The rows of D fall into several groups, which share some directions, and each row is roughly a mix of its group's hidden directions, except some rows that fit no group.
D (134 x 10):
[[-42 -27 -34 -11  15  11  19  14  28  33]
 [ 48  14   0 -12  -2 -11  28   7  24 -49]
 [ 39   9   1  -4  27  39  19  -6   3 -48]
 [  3 -28  40  -4 -44  -8  27 -20 -18  26]
 [  5 -27 -42   1 -22 -17 -29  35  34   8]
 [ 43  12 -20 -18 -35 -50  -4  -8  -1   9]
 [-26 -17  23 -10 -39 -21  34 -28   6  32]
 [-13 -10  24  17  32  49  -2 -14 -37  20]
 [ 21 -34 -21  21  -1  -1  15 -40  42  22]
 [ 22  18 -32  -8  45  46 -13  -6   9  13]
 [-42 -29  17   5  14 -46 -13   1  -3  34]
 [-32 -14  20  49 -18  -9  38   1  -2 -26]
 [ -3 -27  49  44  11 -19   6 -20 -21  11]
 [  8 -24 -19  -5  65 -13 -14 -16 -23  12]
 [ 35  12  32 -33  23  27  24 -27  15  14]
 [ 16  16 -55  -9   3  32  31  19  17 -16]
 [ 13  21 -35 -39 -28  47 -13   6   3   0]
 [ 27  12  20   1  10 -25 -41 -47   7 -24]
 [ 54 -16   2 -11  32 -14 -21 -35  -5  19]
 [-14  -3  -3  16 -44  28   4  29 -30  41]
 [ -8  31 -18   3  40   9 -45 -13  34   9]
 [  2  28   6  33  41   4 -24  -2  46 -16]
 [ 18  17  42  14  11  37 -42 -20 -17  -8]
 [ 35 -22  20 -14 -33 -14  44  25  -5 -19]
 [ 41 -28 -21   6  44  21  -8 -25  -9  22]
 [ 10 -35  13 -11  -5 -53 -26  17 -33   9]
 [  2  33 -15 -28  49 -11  17  21  -3  34]
 [  1 -47 -28   2  38 -18 -18 -19  20  26]
 [ 25 -11  33  21  -2  -1 -47  14 -43   3]
 [ -4   8  49 -13 -13  -9 -46 -17 -33  -8]
 [ 31  12  25  48  21   7 -16 -24 -22  27]
 [ 23 -24 -24  -7 -51  18  34   1  -4 -28]
 [ 35  52  15   0   2  27  -5 -36  18   1]
 [-11 -28 -40   0 -17  44  31 -15  -9 -23]
 [ -8  -4  -7 -28  -5 -31  10  29  60  -9]
 [ 46   0 -11  11  32  13  -2 -45  22  23]
 [ 12  62  26  -2 -14 -13 -13  28 -24  -4]
 [ 47 -15  10  30  12   6 -12 -35 -35  19]
 [  9  -9  -8   9  10 -20  40  31  52 -22]
 [-16 -15 -26  -8 -21 -40 -10 -18  50 -18]
 [ -1 -21  24  33 -23 -19 -29 -42  17  24]
 [ 18 -32  -5 -16 -51  -5  38 -14  19 -18]
 [ 12 -10  13 -30  17 -62 -17   7   4  27]
 [  9  50 -12  32  41   4 -10  15   6  27]
 [-15  29  -7  19  28  45  27  28 -25 -12]
 [ 13 -61  -8  15 -39  13 -12  -9  20  -7]
 [  5  39  12   6  -8  32 -44 -20 -30  22]
 [ -9  50   3 -20 -25 -28   6   4  36 -29]
 [ 25  56  -5  20   3  35  28  -5  19   0]
 [-12 -20  49  56   0 -16   4   2  -2  13]
 [ 38 -34  18 -24  23  21 -26 -20  33   0]
 [-10  -6   4  21  31  -1 -54 -12 -41  19]
 [-13  23  29  40  50  -2   2 -26  10  12]
 [ 10 -30   2 -40 -37  26   2   0  31 -29]
 [ -1  21 -36  -4 -20  48 -22   8  30 -26]
 [ 26 -40 -14  -4  46   2 -14 -15  -7  38]
 [  3 -17 -16  24  12  34  36   7 -39 -35]
 [-52 -49   1   1   6  -5  -9  22 -28  -8]
 [-66  10   4  -6  11   8  -5   2 -42  -1]
 [ 15  33  38   8 -29 -16  24  32  28 -17]
 [ 42  22  -7 -18  24  40  15 -35  15  -8]
 [-41  45  -4  14   1  10 -35  36  -1  -4]
 [ 46 -29 -24   5 -12 -44 -29   5   0  -6]
 [ 57 -27  -8  13 -15 -32  21 -14   9  20]
 [ 32  46 -20 -26  -2  40 -26  -7   7  -2]
 [  3 -31 -15   4 -45 -39  14 -16  20 -30]
 [ 22  13   9   2 -54 -23 -12  -1  20 -43]
 [ 30 -12  22 -26 -24 -23  20  -2  13 -52]
 [-20 -40  18 -26 -37 -29  -7  15 -25 -20]
 [  5  49 -27   1 -24 -17  31  15 -22 -29]
 [-41  14  -8   6  42  -5  27   4 -41  19]
 [ 21  37 -24  32 -27 -29  11  21  19  26]
 [-42  -1  27  22  -5  46  19 -10 -29  -6]
 [  2  22  -8  35  -4  24  12 -13 -62  -3]
 [-44  -2  20 -19 -38  16 -33 -12 -28  12]
 [  9 -21 -15 -13 -15  12  67   7  -6 -24]
 [ 32 -26  16 -28 -43  20   2 -26  21  21]
 [ 32 -41   7  27 -13  -3  37   6 -38   0]
 [ 20 -36  -6 -12  44  25   3 -11  -2  44]
 [ -2 -25  16 -43 -50  17 -18  -5  22 -14]
 [-19 -31 -43  23  -3 -47 -14  12 -16  -2]
 [ 28 -35 -22  -7  49  -2  15  16 -33   5]
 [ -6 -30 -27  -6 -40 -15  -7   4  54 -10]
 [ 38  11  -2 -20   4  45  39 -17  -7 -25]
 [-20   0   2  -5  -9  21  34  44 -40 -30]
 [-10   9  -6  33   3  56  11  -5 -40 -18]
 [ 14  46  11   9  11 -33  -1  12 -50 -16]
 [ 24   4   4  -6 -31  19  53  27  -4 -32]
 [ -3  26 -24  -6   5 -70  -5   0   2 -17]
 [ -6 -21  21 -18 -34 -61  10   3   5 -16]
 [ 17 -31   4 -48  -7 -40  -3 -24 -17 -21]
 [-39 -42 -30  20  10 -28   0  27  11  18]
 [ 43  17 -18  50   0  21  30   1 -13  -2]
 [ -4  26 -17  -5 -22  20  28  43 -32 -31]
 [-53   6  19  28  18  33 -13 -18 -27  -2]
 [  4  -6 -43   1  17  16  -5 -23 -53  28]
 [ 19  24  22  17 -27  47 -17  17 -35  -9]
 [-31 -44 -34  -6  24 -14  16 -20  21  24]
 [ 33 -19 -13  20  37  27   9 -43  13  17]
 [ 55  32 -16 -22  16 -36  -9 -12   3  -3]
 [ 23 -16  18  -2  33   3  61 -23  -4   6]
 [-26 -14 -12  12  33  26 -29  -4   3  53]
 [-17  32 -20  -5 -13  22  37  29  10 -43]
 [ 16   3 -37  -9  45  22  22  -8  36 -23]
 [-42 -27 -27  31  21 -18 -12   5 -34 -17]
 [ 41 -23  34  -8   6 -47   0 -14  16 -17]
 [ 48  15  14   5  29   0 -29  43  12  11]
 [  3 -30 -29 -24  11  33  16 -31 -38  19]
 [ -7   0  25  20 -52 -21  -6  39 -21 -20]
 [ 11 -50 -31 -15  11 -45   5  20   2  13]
 [ 12 -37 -33 -46 -31  -3   1 -21 -22  -3]
 [-32  56 -10 -19  35  10 -21   8  -8   2]
 [ 33   9 -24 -27 -17 -41  32  31  13   0]
 [ 25  25  -4  46   1  23  18 -30  31  21]
 [  2  10 -20 -27  22 -30   1  57 -25  -4]
 [-19  -5  33  29   3  22   8 -33 -48 -17]
 [ 20 -17   2  -8  44  38 -26  -2   6  41]
 [ 11  -2  23 -11  40  33  35 -16 -29  27]
 [ 29 -18  20   9  25  42   0   4 -42  26]
 [-23 -37 -12 -13 -57   8  23 -19  -8   7]
 [-17 -23  -2 -17 -10 -16  62  -7 -33  11]
 [-23  56 -16 -43  -9   3 -14  12  -1 -18]
 [-10   5  28  13  38 -41  -1 -24  33  25]
 [ 15  28  22  25 -18  -8  -7  44  24 -38]
 [-12 -15  -7  -2  43  41   2  16 -12  46]
 [  2  21  -8 -36  -5   1   5  23 -62  20]
 [  9  47 -17  46  10   8  24  22  16  21]
 [ 47  43  17  -9  -1   0 -19 -37  18   8]
 [  2  27 -10  19  37 -32 -24  37 -13  29]
 [  4 -21   9 -32   4  31  21  -5  -1 -60]
 [ 18 -10  -8 -38  15   1 -42 -22 -14  43]
 [ 19 -27  -7   9  12 -50 -13 -46 -13 -15]
 [ -8 -18 -36  -4 -10  33 -11 -32  50  -8]
 [  5 -35 -13  54  14  -5   6 -21  16  34]]
Here is one row of each group, with its name. Which group are the others in?
[ 29  38   6   4   1  36 -21  12  49   3] -> M
[-45 -19 -15  17 -18 -25  32  17 -32 -19] -> H
[-30  28  -4  19 -17 -48  -4  -5 -18 -39] -> Y
[ 25 -22  19 -29  -3 -43 -42 -21  -9   8] -> B

[ 37   2   0 -13  -3  -3 -15 -55  40  13] -> B
[ 23 -13  33  38  32   2  35 -15  23 -18] -> H
[  9  -8  20  24  17 -21 -16 -48 -42 -20] -> Y
[ 12 -47  25  39 -14   5   2 -37 -17  11] -> B
[-61   1 -23  15  -7  -6   5  35  26   3] -> B
[-10  -7 -15  52 -15 -36  11  26  14  31] -> B
[ 20  -3  15 -32 -26   9  43 -19  42  -9] -> Y
[-24  38  -3 -26  24  28   6  26  31  27] -> Y
[-35 -12  12 -14  27 -45  16  -5 -36 -23] -> M
[-27 -37   0   2  47   4 -39 -18 -14  12] -> B
[ 31  -9  -4  42  39 -19  -8   4 -22  37] -> B
[  0 -56  19  12  -8  -3  18 -23 -42 -14] -> M
